In the data rows, the value 128 means zero.
A hidden rule labels the rows of this table. It goes by one to three of the table's principal directions, not those with the most spread.
tensor([177, 146, 168, 100, 109, 138, 115, 120, 151, 112, 135, 125, 141, 125, 153, 111, 159, 84,
        217, 106, 163, 146, 190, 112, 156, 109, 108, 142, 198, 103, 131, 149, 82, 90, 109, 84,
        99, 95, 110, 141, 191, 123, 133, 172, 150, 107, 103, 104]) C
tensor([113, 197, 143, 93, 134, 167, 125, 165, 133, 90, 123, 110, 157, 140, 148, 157, 135, 108,
        193, 127, 133, 146, 147, 79, 190, 116, 78, 134, 174, 109, 131, 152, 77, 109, 119, 102,
        101, 108, 121, 143, 180, 89, 137, 141, 122, 104, 99, 89]) B
tensor([172, 106, 118, 108, 121, 106, 153, 140, 157, 148, 181, 127, 135, 118, 118, 188, 148, 107,
        98, 83, 100, 171, 101, 144, 133, 166, 195, 120, 161, 156, 183, 142, 116, 160, 119, 161,
        140, 115, 122, 122, 143, 143, 168, 83, 113, 59, 163, 118]) C
tensor([173, 88, 100, 118, 90, 122, 148, 93, 108, 126, 82, 145, 85, 127, 112, 83, 89, 114,
        97, 123, 122, 73, 105, 145, 115, 136, 146, 145, 45, 119, 177, 105, 159, 104, 131, 132,
        114, 127, 170, 183, 100, 95, 89, 113, 125, 153, 166, 104]) A
tensor([72, 165, 107, 109, 150, 172, 132, 159, 113, 80, 89, 119, 143, 129, 123, 128, 100, 171,
        122, 159, 138, 98, 101, 100, 162, 107, 83, 143, 92, 109, 145, 125, 131, 115, 130, 116,
        106, 128, 154, 137, 143, 91, 114, 125, 117, 147, 123, 105]) B
tensor([112, 153, 135, 85, 116, 150, 134, 151, 132, 116, 187, 118, 166, 120, 154, 136, 135, 101,
        150, 129, 139, 154, 134, 101, 115, 147, 116, 125, 184, 123, 111, 153, 92, 125, 94, 145,
        126, 120, 115, 112, 167, 116, 148, 127, 123, 104, 141, 97]) D
tensor([206, 121, 117, 114, 86, 102, 125, 81, 131, 140, 104, 144, 69, 115, 138, 53, 104, 90,
        155, 110, 162, 61, 170, 138, 141, 134, 126, 139, 77, 146, 187, 85, 124, 88, 120, 109,
        101, 131, 179, 190, 105, 109, 67, 152, 158, 140, 147, 93]) D
tensor([86, 142, 87, 150, 140, 110, 145, 142, 118, 108, 131, 160, 95, 127, 96, 122, 108, 178,
        45, 133, 117, 79, 114, 134, 141, 118, 130, 142, 82, 152, 151, 97, 171, 144, 156, 123,
        137, 150, 168, 120, 97, 128, 112, 100, 125, 161, 124, 137]) A
tensor([114, 102, 96, 148, 127, 117, 139, 95, 83, 124, 54, 141, 95, 150, 109, 93, 64, 156,
        64, 127, 119, 71, 100, 146, 98, 114, 126, 136, 27, 98, 123, 88, 183, 131, 154, 125,
        104, 143, 168, 146, 70, 114, 90, 100, 110, 199, 123, 135]) D
tensor([75, 187, 112, 107, 159, 149, 136, 188, 149, 90, 167, 118, 165, 124, 125, 198, 151, 151,
        116, 139, 121, 156, 117, 108, 188, 123, 122, 147, 186, 129, 159, 150, 108, 149, 135, 123,
        125, 113, 122, 97, 170, 127, 173, 108, 119, 83, 116, 119]) B
tensor([135, 97, 119, 169, 101, 87, 138, 76, 91, 151, 105, 160, 89, 162, 119, 103, 117, 103,
        86, 110, 114, 105, 130, 159, 75, 106, 150, 147, 104, 95, 98, 105, 178, 128, 148, 130,
        125, 126, 130, 135, 83, 136, 117, 113, 125, 188, 118, 158]) D
tensor([87, 142, 103, 215, 151, 40, 109, 119, 84, 111, 93, 181, 71, 211, 95, 148, 156, 129,
        37, 126, 90, 80, 133, 193, 125, 57, 148, 168, 170, 94, 124, 101, 187, 170, 208, 57,
        109, 140, 128, 85, 104, 182, 153, 149, 177, 194, 79, 207]) D
tensor([105, 156, 124, 93, 128, 169, 133, 163, 155, 118, 153, 84, 163, 99, 143, 147, 136, 132,
        148, 150, 139, 153, 103, 103, 156, 154, 109, 117, 143, 140, 135, 152, 104, 120, 103, 152,
        130, 116, 118, 125, 156, 113, 151, 119, 113, 75, 157, 94]) D
tensor([162, 133, 170, 96, 130, 157, 123, 140, 135, 132, 138, 105, 161, 120, 136, 130, 122, 92,
        206, 92, 141, 167, 142, 86, 112, 148, 117, 95, 153, 126, 108, 152, 68, 114, 86, 137,
        116, 115, 111, 152, 174, 108, 129, 129, 116, 98, 134, 86]) D
tensor([122, 126, 120, 109, 135, 146, 117, 111, 101, 107, 87, 138, 131, 144, 141, 89, 101, 146,
        140, 154, 146, 98, 129, 125, 118, 110, 114, 143, 102, 111, 141, 121, 135, 118, 124, 122,
        112, 138, 145, 134, 128, 105, 98, 138, 135, 167, 126, 131]) A
tensor([162, 80, 110, 147, 136, 108, 145, 125, 178, 174, 171, 140, 120, 64, 109, 152, 147, 170,
        97, 121, 118, 145, 127, 148, 146, 173, 179, 109, 75, 207, 171, 105, 149, 155, 143, 168,
        189, 148, 138, 124, 80, 162, 123, 94, 113, 87, 141, 141]) B
tensor([216, 103, 178, 62, 113, 161, 127, 103, 138, 126, 121, 146, 159, 115, 181, 80, 121, 114,
        254, 79, 172, 140, 193, 76, 124, 132, 84, 93, 133, 146, 123, 125, 59, 94, 83, 99,
        109, 140, 134, 156, 185, 95, 74, 173, 130, 143, 91, 71]) C
tensor([100, 159, 129, 164, 146, 111, 106, 107, 93, 98, 64, 139, 80, 170, 99, 74, 98, 137,
        108, 121, 155, 68, 157, 140, 116, 65, 117, 162, 111, 84, 116, 112, 158, 107, 147, 83,
        84, 112, 152, 142, 114, 124, 108, 138, 151, 190, 107, 160]) A
tensor([135, 132, 124, 145, 115, 103, 127, 129, 132, 136, 146, 148, 113, 137, 135, 133, 156, 116,
        123, 132, 109, 124, 140, 135, 145, 130, 124, 124, 146, 154, 124, 124, 132, 137, 147, 116,
        149, 145, 119, 120, 120, 138, 128, 142, 142, 130, 115, 138]) A
tensor([177, 90, 61, 97, 58, 81, 148, 63, 75, 150, 127, 170, 82, 169, 166, 95, 95, 53,
        68, 147, 102, 67, 108, 179, 87, 151, 174, 172, 81, 116, 193, 97, 163, 136, 146, 156,
        120, 146, 173, 160, 57, 98, 97, 111, 143, 164, 173, 124]) C
tensor([44, 149, 141, 141, 160, 159, 143, 184, 105, 109, 152, 95, 141, 144, 69, 163, 98, 156,
        68, 110, 110, 161, 61, 103, 73, 126, 125, 105, 157, 97, 67, 156, 128, 142, 91, 151,
        115, 113, 119, 103, 167, 125, 172, 104, 102, 128, 158, 130]) B
tensor([79, 143, 118, 124, 182, 156, 141, 206, 170, 114, 195, 107, 165, 71, 79, 177, 133, 196,
        92, 118, 132, 163, 101, 99, 141, 164, 143, 97, 133, 180, 141, 140, 113, 161, 114, 150,
        154, 133, 133, 96, 167, 151, 167, 89, 109, 70, 149, 108]) B
tensor([248, 80, 125, 126, 105, 68, 136, 64, 156, 173, 127, 176, 104, 123, 156, 137, 157, 97,
        161, 76, 125, 132, 183, 164, 160, 135, 185, 140, 121, 162, 207, 91, 128, 142, 155, 119,
        137, 132, 138, 148, 100, 151, 102, 118, 137, 113, 96, 135]) B
tensor([89, 165, 173, 169, 177, 156, 100, 171, 172, 121, 114, 69, 119, 110, 83, 130, 155, 177,
        157, 124, 156, 158, 136, 107, 161, 102, 102, 101, 156, 151, 85, 159, 115, 110, 117, 105,
        130, 103, 102, 116, 158, 150, 159, 158, 138, 88, 124, 159]) A
tensor([245, 15, 83, 112, 50, 46, 167, 28, 85, 193, 157, 223, 82, 137, 153, 95, 100, 50,
        72, 94, 94, 81, 124, 192, 37, 171, 224, 150, 58, 142, 204, 68, 166, 148, 131, 185,
        156, 163, 174, 172, 44, 124, 67, 89, 131, 175, 173, 121]) D
tensor([70, 156, 154, 175, 182, 149, 92, 159, 145, 126, 104, 117, 154, 106, 129, 142, 156, 184,
        171, 178, 134, 137, 150, 109, 169, 106, 80, 108, 116, 156, 81, 132, 119, 132, 153, 118,
        169, 152, 99, 110, 105, 148, 117, 158, 132, 134, 82, 164]) D
tensor([133, 115, 163, 77, 181, 193, 149, 208, 197, 118, 192, 93, 201, 46, 102, 195, 140, 194,
        167, 91, 142, 201, 91, 74, 151, 173, 138, 71, 144, 191, 168, 159, 58, 137, 63, 171,
        155, 122, 124, 122, 207, 129, 151, 106, 94, 27, 167, 75]) A
tensor([116, 120, 154, 172, 172, 113, 104, 133, 179, 132, 142, 139, 162, 87, 126, 144, 190, 186,
        152, 134, 152, 159, 179, 141, 159, 104, 138, 127, 163, 150, 110, 131, 142, 144, 158, 108,
        164, 128, 84, 77, 138, 195, 150, 129, 134, 112, 75, 170]) D
tensor([13, 194, 83, 127, 78, 139, 158, 178, 75, 100, 174, 125, 140, 182, 142, 192, 138, 67,
        42, 195, 44, 131, 38, 116, 126, 140, 96, 154, 176, 84, 77, 167, 149, 140, 140, 171,
        150, 130, 100, 113, 113, 82, 179, 97, 101, 134, 162, 117]) D
tensor([103, 54, 54, 166, 114, 56, 137, 86, 64, 169, 145, 193, 113, 157, 136, 153, 119, 126,
        0, 198, 63, 93, 59, 220, 56, 148, 198, 160, 88, 116, 163, 79, 206, 196, 175, 178,
        172, 187, 141, 88, 34, 171, 119, 107, 143, 188, 157, 187]) D
tensor([248, 62, 119, 103, 105, 84, 140, 59, 154, 176, 136, 182, 129, 99, 174, 152, 152, 104,
        173, 109, 130, 134, 168, 175, 161, 141, 188, 158, 115, 145, 242, 80, 119, 137, 139, 141,
        142, 135, 148, 151, 97, 149, 85, 131, 138, 108, 108, 126]) B
tensor([164, 128, 160, 46, 105, 205, 140, 165, 172, 138, 173, 52, 190, 79, 155, 153, 135, 86,
        219, 124, 142, 205, 96, 75, 136, 194, 113, 86, 160, 142, 130, 185, 48, 99, 52, 176,
        128, 97, 101, 155, 197, 89, 158, 132, 100, 25, 191, 53]) B
tensor([122, 131, 105, 186, 161, 64, 93, 108, 103, 120, 92, 163, 61, 152, 86, 86, 112, 149,
        75, 138, 146, 50, 160, 184, 120, 85, 154, 161, 109, 122, 170, 78, 164, 141, 171, 75,
        103, 144, 171, 125, 92, 172, 101, 161, 191, 179, 117, 179]) D
tensor([143, 96, 97, 143, 119, 91, 163, 136, 161, 156, 192, 132, 103, 101, 89, 169, 142, 139,
        37, 93, 102, 147, 96, 161, 120, 165, 201, 126, 126, 170, 167, 122, 162, 162, 135, 162,
        155, 121, 138, 109, 109, 162, 167, 75, 114, 80, 168, 139]) C
tensor([119, 156, 150, 97, 138, 170, 102, 153, 137, 131, 136, 76, 168, 129, 163, 117, 135, 106,
        205, 143, 150, 163, 144, 87, 125, 151, 86, 90, 152, 148, 76, 166, 75, 123, 107, 127,
        126, 130, 100, 122, 155, 113, 147, 155, 130, 98, 129, 109]) B
tensor([108, 93, 117, 151, 172, 136, 142, 151, 181, 159, 184, 140, 163, 62, 113, 179, 171, 213,
        111, 140, 130, 172, 119, 130, 148, 150, 156, 109, 107, 202, 148, 117, 146, 165, 137, 167,
        200, 151, 117, 87, 113, 173, 143, 100, 107, 93, 117, 153]) B
tensor([122, 122, 145, 132, 179, 149, 147, 196, 192, 138, 204, 117, 148, 56, 74, 183, 150, 194,
        123, 86, 135, 174, 115, 96, 148, 162, 150, 83, 131, 210, 156, 132, 94, 148, 97, 154,
        171, 132, 137, 119, 165, 153, 148, 108, 112, 54, 149, 109]) B
tensor([96, 170, 107, 130, 162, 116, 120, 159, 132, 101, 144, 149, 133, 132, 123, 156, 130, 157,
        106, 138, 123, 116, 154, 125, 173, 118, 128, 145, 143, 143, 154, 120, 124, 156, 162, 105,
        131, 141, 142, 104, 125, 138, 132, 118, 136, 129, 91, 140]) C
tensor([128, 94, 125, 167, 141, 99, 136, 83, 116, 132, 80, 158, 98, 136, 105, 112, 107, 193,
        73, 116, 127, 108, 123, 166, 121, 91, 147, 145, 97, 97, 132, 85, 192, 135, 147, 116,
        113, 134, 140, 105, 102, 158, 102, 115, 119, 187, 92, 170]) B
tensor([60, 160, 134, 155, 144, 144, 136, 179, 131, 123, 178, 96, 127, 129, 78, 157, 130, 126,
        88, 114, 119, 160, 110, 107, 98, 134, 129, 117, 160, 124, 65, 162, 127, 136, 118, 137,
        136, 104, 113, 111, 144, 134, 184, 111, 115, 107, 145, 137]) B
tensor([83, 186, 107, 99, 60, 129, 143, 147, 52, 117, 144, 94, 107, 232, 154, 147, 109, 0,
        91, 136, 67, 128, 58, 113, 79, 142, 100, 133, 191, 71, 67, 176, 109, 124, 110, 144,
        91, 112, 114, 147, 134, 62, 176, 133, 128, 133, 184, 104]) A
tensor([132, 113, 115, 119, 139, 152, 170, 166, 196, 147, 197, 120, 137, 42, 96, 156, 140, 186,
        102, 95, 135, 151, 105, 96, 155, 176, 152, 94, 74, 223, 168, 123, 128, 133, 102, 186,
        183, 132, 149, 140, 123, 127, 131, 67, 85, 60, 167, 92]) D
tensor([120, 170, 142, 58, 141, 199, 150, 164, 176, 96, 153, 105, 188, 73, 158, 158, 127, 176,
        193, 123, 162, 165, 138, 66, 206, 137, 83, 123, 144, 139, 161, 138, 81, 103, 86, 140,
        118, 111, 134, 127, 186, 94, 119, 116, 90, 80, 106, 68]) D
tensor([108, 169, 105, 140, 100, 112, 140, 121, 120, 107, 122, 132, 69, 149, 120, 81, 114, 118,
        89, 107, 148, 69, 157, 123, 144, 99, 90, 149, 114, 122, 110, 109, 155, 100, 145, 79,
        92, 116, 165, 140, 117, 112, 119, 143, 144, 165, 113, 118]) D
tensor([156, 100, 110, 104, 104, 122, 146, 94, 91, 120, 86, 157, 122, 159, 148, 124, 101, 104,
        117, 119, 114, 97, 102, 141, 111, 114, 136, 151, 93, 93, 167, 111, 139, 122, 129, 133,
        105, 129, 152, 158, 114, 96, 100, 117, 120, 162, 137, 112]) D
tensor([80, 72, 81, 184, 118, 87, 138, 96, 59, 140, 118, 197, 98, 147, 101, 108, 91, 147,
        16, 176, 84, 72, 102, 178, 52, 122, 154, 158, 51, 97, 99, 85, 210, 158, 177, 144,
        164, 172, 150, 113, 40, 145, 96, 112, 128, 233, 120, 177]) B
tensor([156, 78, 138, 204, 146, 78, 89, 81, 138, 171, 87, 119, 74, 122, 96, 75, 138, 136,
        116, 129, 158, 101, 170, 192, 90, 106, 163, 131, 93, 133, 107, 104, 170, 128, 163, 94,
        129, 125, 128, 124, 74, 194, 125, 168, 173, 149, 123, 198]) D
tensor([106, 150, 137, 165, 152, 120, 88, 109, 118, 112, 56, 101, 102, 153, 115, 69, 118, 151,
        134, 143, 165, 95, 154, 143, 127, 85, 106, 136, 121, 100, 95, 124, 156, 114, 150, 81,
        89, 118, 122, 117, 126, 148, 127, 150, 154, 163, 108, 162]) D
tensor([99, 152, 143, 163, 107, 106, 146, 156, 151, 131, 183, 123, 118, 135, 111, 178, 182, 100,
        93, 105, 97, 163, 121, 133, 141, 118, 127, 130, 207, 119, 82, 154, 136, 129, 135, 118,
        142, 102, 91, 101, 149, 153, 185, 131, 125, 98, 122, 140]) D
tensor([130, 157, 89, 97, 108, 135, 127, 126, 129, 112, 101, 124, 129, 131, 171, 131, 125, 120,
        132, 175, 117, 97, 123, 130, 196, 137, 103, 149, 98, 138, 177, 120, 130, 124, 156, 125,
        125, 141, 145, 142, 98, 98, 109, 129, 129, 119, 125, 110]) C
tensor([176, 96, 94, 167, 155, 76, 129, 97, 147, 148, 108, 169, 78, 97, 83, 99, 108, 169,
        83, 91, 146, 75, 165, 159, 136, 132, 191, 137, 33, 183, 203, 71, 170, 150, 169, 126,
        142, 143, 179, 154, 67, 157, 90, 76, 133, 139, 124, 145]) B
tensor([188, 96, 151, 132, 175, 130, 88, 109, 169, 137, 97, 122, 129, 75, 114, 45, 119, 184,
        193, 106, 202, 108, 202, 120, 122, 135, 141, 94, 71, 191, 146, 110, 116, 122, 126, 103,
        130, 143, 142, 137, 137, 159, 91, 134, 150, 124, 117, 129]) A
tensor([94, 120, 150, 207, 144, 95, 110, 122, 130, 144, 138, 136, 117, 135, 98, 123, 165, 139,
        111, 120, 131, 145, 166, 149, 97, 98, 124, 124, 167, 107, 39, 125, 163, 140, 162, 86,
        139, 123, 89, 82, 129, 192, 162, 150, 145, 164, 77, 179]) B
tensor([72, 139, 54, 92, 87, 126, 199, 158, 107, 109, 245, 206, 134, 120, 134, 176, 130, 121,
        22, 140, 82, 107, 90, 113, 118, 152, 154, 174, 119, 160, 174, 123, 155, 151, 131, 192,
        187, 147, 167, 124, 100, 83, 132, 58, 94, 141, 158, 102]) C
tensor([133, 153, 118, 140, 124, 107, 112, 130, 124, 127, 115, 118, 107, 155, 133, 127, 145, 87,
        136, 129, 128, 109, 138, 139, 143, 117, 123, 136, 145, 130, 139, 131, 120, 128, 148, 101,
        111, 121, 129, 140, 126, 130, 143, 147, 156, 117, 133, 131]) D
tensor([103, 129, 146, 126, 193, 176, 116, 184, 211, 127, 145, 79, 176, 35, 107, 168, 153, 248,
        146, 167, 147, 179, 105, 114, 205, 157, 128, 91, 118, 195, 164, 139, 115, 140, 111, 158,
        172, 137, 110, 92, 150, 165, 140, 121, 109, 45, 137, 135]) C
tensor([58, 196, 93, 110, 122, 162, 155, 210, 147, 92, 178, 84, 128, 120, 102, 161, 127, 123,
        75, 124, 112, 128, 92, 83, 164, 155, 96, 118, 132, 157, 111, 163, 118, 129, 130, 128,
        128, 111, 141, 129, 150, 95, 181, 97, 107, 77, 162, 85]) A
Which label does each new row get?
tensor([111, 82, 102, 192, 169, 86, 137, 121, 147, 150, 127, 147, 96, 102, 61, 140, 128, 216,
        21, 120, 114, 121, 94, 177, 113, 128, 204, 127, 77, 167, 160, 99, 204, 171, 157, 158,
        165, 142, 137, 95, 81, 185, 138, 68, 116, 131, 144, 189]) ~ A
tensor([186, 77, 127, 93, 140, 125, 142, 114, 152, 159, 177, 163, 166, 79, 144, 167, 134, 151,
        155, 122, 128, 167, 133, 139, 133, 166, 178, 125, 130, 156, 204, 102, 105, 154, 106, 169,
        158, 148, 137, 120, 136, 148, 105, 113, 118, 99, 126, 115]) ~ B
tensor([150, 109, 129, 96, 140, 155, 143, 108, 111, 112, 102, 153, 127, 110, 112, 106, 69, 162,
        140, 111, 155, 106, 137, 116, 118, 117, 136, 150, 77, 99, 178, 99, 123, 107, 100, 134,
        101, 121, 177, 162, 134, 97, 75, 119, 114, 162, 122, 106]) ~ B
tensor([72, 240, 167, 125, 168, 158, 77, 181, 106, 72, 81, 63, 160, 207, 136, 146, 138, 82,
        207, 121, 142, 161, 163, 81, 160, 83, 57, 121, 239, 62, 46, 187, 68, 125, 141, 44,
        51, 90, 80, 105, 215, 116, 192, 167, 149, 119, 72, 124]) ~ B
tensor([57, 144, 103, 147, 102, 146, 143, 149, 82, 126, 135, 109, 100, 155, 97, 138, 103, 101,
        61, 175, 86, 117, 56, 131, 92, 136, 118, 143, 114, 92, 92, 143, 155, 119, 120, 161,
        136, 122, 133, 143, 101, 95, 145, 128, 121, 147, 179, 138]) ~ B
tensor([219, 56, 151, 95, 143, 125, 155, 117, 176, 167, 165, 157, 162, 65, 130, 179, 136, 171,
        156, 82, 115, 184, 116, 130, 143, 175, 190, 93, 115, 186, 209, 107, 99, 154, 93, 183,
        169, 148, 130, 130, 140, 146, 100, 94, 97, 75, 135, 108]) ~ C
tensor([143, 190, 108, 120, 68, 82, 81, 45, 33, 106, 38, 161, 91, 255, 221, 64, 120, 0,
        185, 174, 125, 59, 206, 156, 133, 61, 79, 205, 173, 27, 97, 123, 134, 106, 191, 50,
        58, 124, 121, 148, 88, 86, 101, 188, 182, 230, 57, 158]) ~ B
tensor([109, 126, 129, 142, 98, 114, 128, 97, 81, 126, 106, 169, 135, 186, 174, 127, 149, 95,
        139, 153, 97, 124, 137, 131, 111, 95, 92, 146, 152, 89, 69, 130, 147, 129, 157, 110,
        138, 146, 98, 112, 112, 115, 121, 152, 129, 198, 76, 151]) ~ A
tensor([121, 88, 124, 131, 149, 146, 124, 101, 122, 139, 79, 132, 141, 100, 137, 101, 96, 202,
        125, 161, 142, 112, 108, 136, 121, 127, 116, 115, 52, 133, 132, 94, 157, 129, 125, 149,
        138, 159, 141, 120, 93, 134, 79, 125, 111, 167, 117, 139]) ~ D
tensor([239, 57, 139, 109, 101, 97, 152, 72, 151, 168, 138, 176, 115, 97, 142, 144, 137, 120,
        154, 90, 122, 140, 144, 162, 142, 141, 182, 140, 118, 138, 217, 88, 122, 123, 112, 146,
        139, 130, 148, 155, 118, 141, 84, 132, 128, 114, 124, 120]) ~ B
tensor([173, 104, 135, 62, 111, 168, 119, 108, 137, 144, 142, 116, 161, 85, 184, 70, 110, 117,
        213, 150, 180, 119, 152, 101, 108, 165, 100, 106, 93, 160, 146, 120, 81, 100, 79, 153,
        132, 149, 147, 155, 134, 101, 79, 160, 136, 120, 155, 79]) ~ D
tensor([217, 54, 124, 143, 117, 56, 132, 55, 125, 172, 113, 184, 116, 130, 142, 141, 136, 116,
        114, 100, 112, 127, 141, 194, 112, 129, 206, 146, 121, 116, 197, 80, 156, 157, 148, 141,
        131, 141, 130, 124, 92, 174, 101, 107, 135, 142, 113, 155]) ~ D
tensor([63, 218, 122, 126, 136, 146, 122, 192, 122, 95, 140, 78, 136, 172, 116, 171, 135, 95,
        113, 131, 97, 155, 102, 92, 161, 135, 102, 117, 185, 122, 85, 180, 107, 142, 139, 121,
        112, 108, 100, 116, 158, 103, 193, 102, 115, 88, 135, 118]) ~ A
tensor([151, 149, 83, 119, 80, 87, 107, 70, 55, 114, 36, 146, 87, 229, 179, 99, 109, 41,
        116, 173, 91, 63, 113, 170, 138, 103, 129, 179, 113, 74, 165, 121, 156, 128, 178, 109,
        87, 135, 136, 161, 76, 86, 109, 132, 154, 178, 133, 147]) ~ A
tensor([58, 168, 119, 122, 121, 178, 121, 168, 100, 102, 100, 62, 131, 155, 117, 107, 98, 105,
        115, 158, 123, 121, 84, 93, 104, 138, 78, 111, 105, 105, 53, 172, 126, 111, 123, 127,
        108, 114, 119, 141, 133, 84, 161, 129, 115, 129, 164, 110]) ~ C
tensor([162, 53, 92, 195, 46, 30, 152, 39, 79, 180, 116, 185, 43, 186, 125, 121, 143, 57,
        14, 133, 63, 89, 98, 230, 67, 110, 193, 180, 117, 79, 122, 96, 224, 137, 178, 135,
        143, 129, 126, 130, 34, 157, 129, 130, 146, 192, 144, 196]) ~ C
tensor([217, 91, 144, 102, 126, 115, 129, 95, 144, 128, 96, 165, 128, 99, 142, 111, 123, 140,
        182, 101, 150, 103, 149, 136, 158, 122, 138, 130, 105, 135, 219, 85, 104, 109, 109, 114,
        109, 138, 158, 165, 151, 129, 66, 147, 143, 127, 122, 91]) ~ D
tensor([124, 147, 149, 125, 126, 134, 138, 151, 139, 114, 151, 126, 139, 134, 115, 171, 151, 106,
        136, 108, 114, 160, 121, 120, 144, 116, 137, 140, 188, 104, 132, 155, 108, 120, 114, 126,
        123, 98, 108, 129, 168, 124, 158, 125, 122, 97, 131, 123]) ~ C
tensor([3, 233, 152, 181, 178, 158, 74, 183, 116, 82, 89, 49, 124, 167, 87, 115, 128, 138,
        125, 171, 152, 132, 136, 110, 137, 76, 79, 139, 186, 73, 26, 183, 133, 113, 143, 87,
        92, 86, 88, 98, 149, 137, 190, 148, 145, 127, 116, 177]) ~ C
tensor([107, 129, 147, 110, 138, 158, 131, 176, 146, 132, 159, 91, 175, 121, 137, 174, 157, 130,
        143, 134, 104, 184, 73, 101, 125, 159, 118, 81, 166, 158, 101, 171, 95, 144, 100, 162,
        155, 136, 87, 107, 166, 126, 168, 122, 109, 73, 161, 111]) ~ D
tensor([133, 55, 127, 154, 165, 111, 107, 87, 91, 143, 83, 154, 126, 135, 109, 75, 89, 184,
        100, 135, 146, 105, 125, 162, 43, 117, 157, 115, 72, 119, 110, 96, 167, 154, 135, 127,
        126, 163, 139, 102, 104, 164, 97, 131, 140, 200, 121, 171]) ~ A
tensor([216, 91, 145, 103, 66, 116, 145, 110, 172, 184, 214, 144, 145, 101, 182, 154, 205, 44,
        205, 110, 112, 186, 166, 120, 137, 177, 144, 110, 177, 187, 131, 151, 85, 123, 117, 152,
        187, 129, 91, 144, 135, 128, 144, 149, 132, 68, 133, 105]) ~ A
tensor([223, 50, 147, 128, 86, 111, 127, 64, 145, 182, 122, 148, 109, 91, 151, 75, 131, 97,
        172, 118, 139, 122, 164, 149, 97, 155, 156, 116, 72, 159, 135, 112, 130, 105, 119, 152,
        163, 139, 129, 168, 79, 131, 80, 141, 131, 132, 143, 129]) ~ C
tensor([189, 110, 137, 95, 109, 113, 110, 95, 102, 133, 103, 147, 129, 161, 176, 104, 120, 81,
        183, 129, 129, 114, 157, 138, 120, 129, 118, 127, 142, 116, 145, 118, 94, 126, 128, 99,
        104, 147, 135, 140, 133, 117, 96, 178, 158, 151, 111, 118]) ~ C
tensor([144, 138, 101, 88, 65, 138, 135, 88, 98, 131, 105, 130, 122, 164, 202, 114, 128, 65,
        160, 175, 118, 108, 132, 134, 153, 126, 85, 163, 126, 93, 133, 126, 128, 102, 140, 119,
        112, 129, 134, 148, 101, 82, 108, 168, 135, 154, 114, 115]) ~ B
tensor([155, 93, 144, 146, 139, 92, 110, 94, 109, 148, 112, 152, 116, 149, 126, 124, 123, 125,
        118, 129, 115, 128, 132, 168, 94, 117, 173, 134, 138, 116, 140, 120, 137, 146, 132, 140,
        135, 140, 120, 119, 100, 153, 113, 133, 143, 147, 129, 175]) ~ C
tensor([80, 183, 147, 127, 119, 140, 88, 142, 79, 93, 115, 116, 153, 184, 156, 106, 137, 56,
        180, 172, 133, 123, 155, 112, 102, 100, 74, 146, 204, 56, 53, 164, 97, 111, 133, 85,
        96, 118, 91, 119, 166, 114, 150, 180, 161, 162, 107, 126]) ~ B
